grid =
array([[7293, 8984, 6397, 3599, 3997, 5893, 2034, 8951],
       [8988, 8022, 5034, 8748, 7254, 6864, 6645, 4227],
       [6762, 8060, 8695, 7368, 3799, 8447, 5257, 4251],
       [7054, 3589, 2709, 3574, 5326, 3158, 9333, 4132],
       [5323, 2293, 9346, 3516, 4279, 7718, 4441, 3099]])
Rows and columns are numbered from 1.
Report the entry just right of 5257.
4251
Report the entry in the bottom-left corner.
5323
The entry in row 1 and column 1 -> 7293
The entry directly above 7368 -> 8748
Report the bottom entry of the column that holds the largest entry.
9346
The entry just right of 2034 -> 8951
The entry in row 3 and column 1 -> 6762
The entry just left of 3799 is 7368
Report the entry in the bottom-right corner.
3099
The entry in row 2 and column 1 -> 8988
The entry in row 1 and column 2 -> 8984
The entry in row 1 and column 3 is 6397
The entry just left of 5034 is 8022
The entry just left of 4132 is 9333
The smallest entry is 2034
The entry just right of 7254 is 6864
The bottom entry of the column that holds the smallest entry is 4441
Report the entry directly below the smallest entry.
6645
Report the entry directly above 5323.
7054
The entry at row 3, column 3 is 8695

Questions about the grid below.
1) Read off the fifth entry, reading row by row.
2) Read off the entry directly above the largest entry.
3) Read off the last entry of the smallest entry's row.
4) Read off the first entry, reading row by row.
5) Read off the 2nd entry on the diagonal from the top-right corner.
6) Read off the entry directly below the smallest entry.
7) Read off the fourth entry in reading order.
8) Read off the bottom entry of the column that holds the largest entry.
| -16 | -19 |  10 |  -9 |  19 |  15 |   4 |   4 |  -9 |   5 | -12 |
| -10 |   7 |  -1 | -19 | -18 | -20 |  20 | -16 | -20 |  21 |  36 |
| -11 | -12 |  26 |  -8 |  22 |  25 | -12 |  -6 |  18 | -18 | -13 |
| -10 | -18 |  -4 |  -4 |   6 |   5 |  25 |   5 | -14 |  23 |   7 |
| -13 |   7 |  14 | -17 |   6 |   9 | -11 | -13 |  35 | -19 |   0 |
|   5 |  -2 |  19 |   2 | -16 | -14 | -23 | -13 |   8 | -27 |  15 |
|   1 | -17 |  32 |  -5 |   1 |   5 | -11 | -24 |  -9 | -11 |  12 |
|  -5 | -10 |   1 |   4 |  -2 |  -7 |   8 |  21 |  -1 |   6 |  -1 |
|  -9 |   7 | -16 |  -9 |  -7 | -13 |   4 |  13 |   2 |   5 |   0 |
|  28 |  -7 |  27 |  25 | -20 | -13 | -11 | -15 | -10 | -12 |  30 |
|   9 |   4 |   2 |  10 |  -4 |  -7 | -19 |   6 |  -2 | -16 |  -8 |
|  -8 |   2 |  -8 | -13 | -20 | -23 |   2 |  -3 |  -9 |   3 |  15 |
|  13 |  29 | -13 |   7 |  -1 |   2 |   3 |  -7 |  -7 |   7 |   8 |
|   6 |   7 |  -7 |   6 |  -7 | -10 |  -4 |   9 | -10 |   0 |  -1 |
|   2 |  16 |  -8 |   2 |  -7 | -10 |  -7 |  14 |  13 |  -7 |  -3 |
1) 19
2) -12
3) 15
4) -16
5) 21
6) -11
7) -9
8) -3

|  22 |  11 |  17 |  24 |   4 |  -4 |   7 |   4 |  -5 |  -4 | -13 |  -5 |  -2 | -14 | -15 |  -1 |
| -19 |  18 | -17 |   0 |  16 | -10 | -18 | -13 |  12 | -17 | -17 |   8 |  16 |  -8 |   7 |   4 |
| -12 |  34 |   1 |  -9 |  17 |  18 |  19 |  -7 | -12 |  28 |  -8 |   6 |   8 |  -8 |  -5 | -13 |
Counting starts at 1.
The entry directly above the smallest entry?
A: 22
The entry in row 1 and column 3?
A: 17
The entry just left of the largest entry?
A: -12
The entry in row 1 and column 2: 11
The entry at row 2, column 1 -> -19
The entry in the top-right corner?
A: -1
The entry directly above 6: 8
The entry just right of -10?
A: -18
The entry directly below 12 -> -12
The entry just right of 24?
A: 4
The entry directly above the largest entry -> 18
The largest entry?
A: 34
The entry at row 2, column 3 is -17

A =
|   0 |  26 |   3 |  23 | -12 | -21 | -22 |  34 |  -9 |  -2 |   2 |
|  -6 |  -5 |   0 | -17 |  16 |   3 |  27 |  10 |   6 | -17 |  -2 |
|  11 | -21 |   6 |  29 | -27 |  10 |  13 |  -5 | -12 | -27 |   6 |
|  10 |  -5 |  10 |   6 |  15 |  18 |  11 | -14 | -18 |  18 |   9 |
|  -9 |   5 |  10 |  12 |  12 |  28 | -12 |   1 | -12 |   0 |  -8 |
|   1 | -14 |   1 | -13 |  21 |  -1 | -15 |  20 | -14 |  37 |  11 |
|  -2 |  14 |   3 | -37 |  22 |   6 |   0 | -11 |  -9 |  11 |   8 |
| -16 | -14 |  -3 |   7 |  -4 | -20 | -34 |  -8 |   7 |  11 |  -6 |
| -10 |  17 | -12 |  15 |  -2 | -21 |  22 | -25 |  -7 |  13 |  -6 |
Find the entry directly above the largest entry.
0
The first entry, reading row by row is 0
Find the entry just right of the centre entry.
-12
The entry directly above the smallest entry is -13
Find the largest entry in the last row.
22
The bottom-left entry is -10
Find the top-right entry.
2
Find the fourth entry from the end, reading row by row.
-25
Find the largest entry in the first row.
34
Find the entry directly below 8.
-6
The entry directly above 27 -> -22
Find the entry directly below the centre entry.
-1
The fourth entry, reading row by row -> 23
The 3rd-last entry, reading row by row -> -7
The entry just left of the smallest entry: 3
The bottom-right entry -> -6
The entry directly above -18 is -12
The smallest entry in the first column -> -16
The entry just left of -1 -> 21
The largest entry in the last column: 11
The 2nd entry on the diagonal from the top-right corner: -17
The bottom entry of the column that holds the smallest entry: 15
Find the entry directly above the centre entry.
18
The entry just right of -20 is -34
